In the data rows, 500 means zero.
Here are some points:
[575 545 464 479 545 584 500 621 526 524 473 364 462 605 487 463 469 475 442]
[437 550 449 544 558 526 526 479 506 635 428 563 475 380 396 469 501 545 348]
[372 497 510 540 508 604 456 505 477 434 457 441 472 525 521 473 452 517 503]
[315 467 572 367 477 486 543 677 713 564 552 187 502 490 583 370 632 297 710]
[517 560 705 458 560 414 540 660 582 545 568 358 544 479 507 548 599 435 632]
[444 494 478 560 540 592 465 531 565 554 510 416 499 420 600 411 542 512 737]
[513 496 535 480 453 432 410 569 503 578 503 535 478 500 504 493 533 537 498]
[484 448 396 483 618 618 675 354 531 477 539 637 552 480 428 500 541 595 386]
[455 516 440 525 498 479 453 428 455 510 538 420 563 498 468 500 531 438 466]
[568 480 587 468 380 462 456 449 347 577 528 554 553 488 557 496 475 528 478]
[207 467 515 246 537 384 580 945 880 482 593 0 646 604 407 291 924 157 825]
[326 574 522 499 514 549 452 514 451 517 482 453 520 427 560 405 521 627 514]
[689 633 566 398 512 613 510 456 478 503 405 485 445 481 400 465 492 433 427]
Then 16 other points, each followed by its number:
[553 503 544 509 543 420 554 325 491 479 511 512 486 526 547 572 529 501 565] 0
[584 551 358 535 499 560 502 438 424 453 499 601 566 412 485 575 435 561 344] 1
[327 545 473 463 523 483 539 728 675 433 496 233 534 601 471 424 751 269 821] 2
[474 381 411 326 656 504 576 692 723 488 569 325 530 455 479 349 529 314 510] 3
[393 559 548 410 529 481 496 577 516 536 633 421 590 579 550 480 554 352 517] 4
[365 409 541 421 673 424 480 708 654 584 566 290 599 669 488 366 753 452 685] 5
[475 498 545 403 580 522 508 478 484 468 432 550 508 460 530 511 550 513 525] 6
[381 480 605 472 548 424 524 491 482 455 499 517 484 613 455 591 526 595 462] 7
[498 535 545 423 654 453 532 507 527 447 510 420 492 694 475 523 462 476 636] 8
[424 399 572 508 520 470 461 435 529 544 594 507 528 612 547 547 413 542 390] 9
[671 521 451 640 347 466 442 304 275 506 471 765 394 438 509 562 396 646 500] 10
[487 447 438 570 468 551 397 379 363 597 592 657 591 466 518 600 368 604 310] 11
[694 527 607 744 329 542 420 285 205 551 454 810 568 430 544 563 372 648 529] 12
[401 490 455 529 652 350 510 464 510 464 435 395 500 377 527 477 635 569 615] 13
[342 529 529 424 661 466 626 663 639 443 601 232 542 579 615 545 706 278 684] 14
[527 486 415 517 461 442 402 548 523 403 520 530 474 491 458 511 540 433 461] 15
Which three of these numbered points are nearest to each point below, looking only along the 7 directions in which the first points spread most? Their numbers follow each, nearest first.
[563 498 476 483 509 557 538 411 535 485 454 521 541 422 443 531 546 477 513] > 6 0 15
[553 436 400 496 428 485 411 413 435 529 445 646 402 434 464 471 443 528 389] > 1 11 15
[492 505 639 585 619 443 503 426 472 418 458 513 504 584 452 467 439 436 597] > 6 0 8
[517 530 711 448 602 570 501 580 447 453 516 446 485 490 404 552 509 430 498] > 8 6 15
[316 511 600 311 590 624 592 571 589 540 527 363 554 505 471 304 588 328 492] > 3 4 13
[317 430 448 598 477 453 465 581 472 487 461 498 522 460 566 472 540 423 682] > 13 4 6
[473 492 387 542 528 546 573 424 512 576 493 644 473 523 433 566 501 575 362] > 1 6 9
[417 599 501 530 630 426 504 660 583 582 540 246 568 593 635 498 551 237 751] > 14 2 5
[342 514 494 320 461 508 544 688 527 567 605 342 610 520 514 399 567 324 553] > 4 3 5
[238 545 385 376 594 433 530 668 755 533 640 252 624 545 489 498 674 406 525] > 5 3 14
[992 542 437 841 346 586 328 0 23 526 403 999 405 344 451 664 0 955 225] > 12 10 11
[364 556 597 493 439 399 566 723 521 654 512 352 464 520 550 538 612 445 534] > 4 13 5
[545 448 429 522 448 435 528 387 504 585 609 711 512 534 537 598 460 679 367] > 11 1 9
[408 513 511 437 450 436 431 759 674 492 532 328 520 621 393 420 782 340 725] > 5 2 14
[665 639 601 379 546 685 601 551 564 561 482 410 503 594 483 437 565 353 583] > 8 6 3
[580 422 443 444 547 464 579 434 610 585 550 589 473 630 598 595 523 639 376] > 7 9 0
[608 554 560 626 382 540 450 270 358 502 474 739 505 370 540 573 312 628 256] > 10 12 11
[613 440 529 451 360 550 500 430 421 519 594 590 446 444 447 617 405 576 531] > 0 1 6
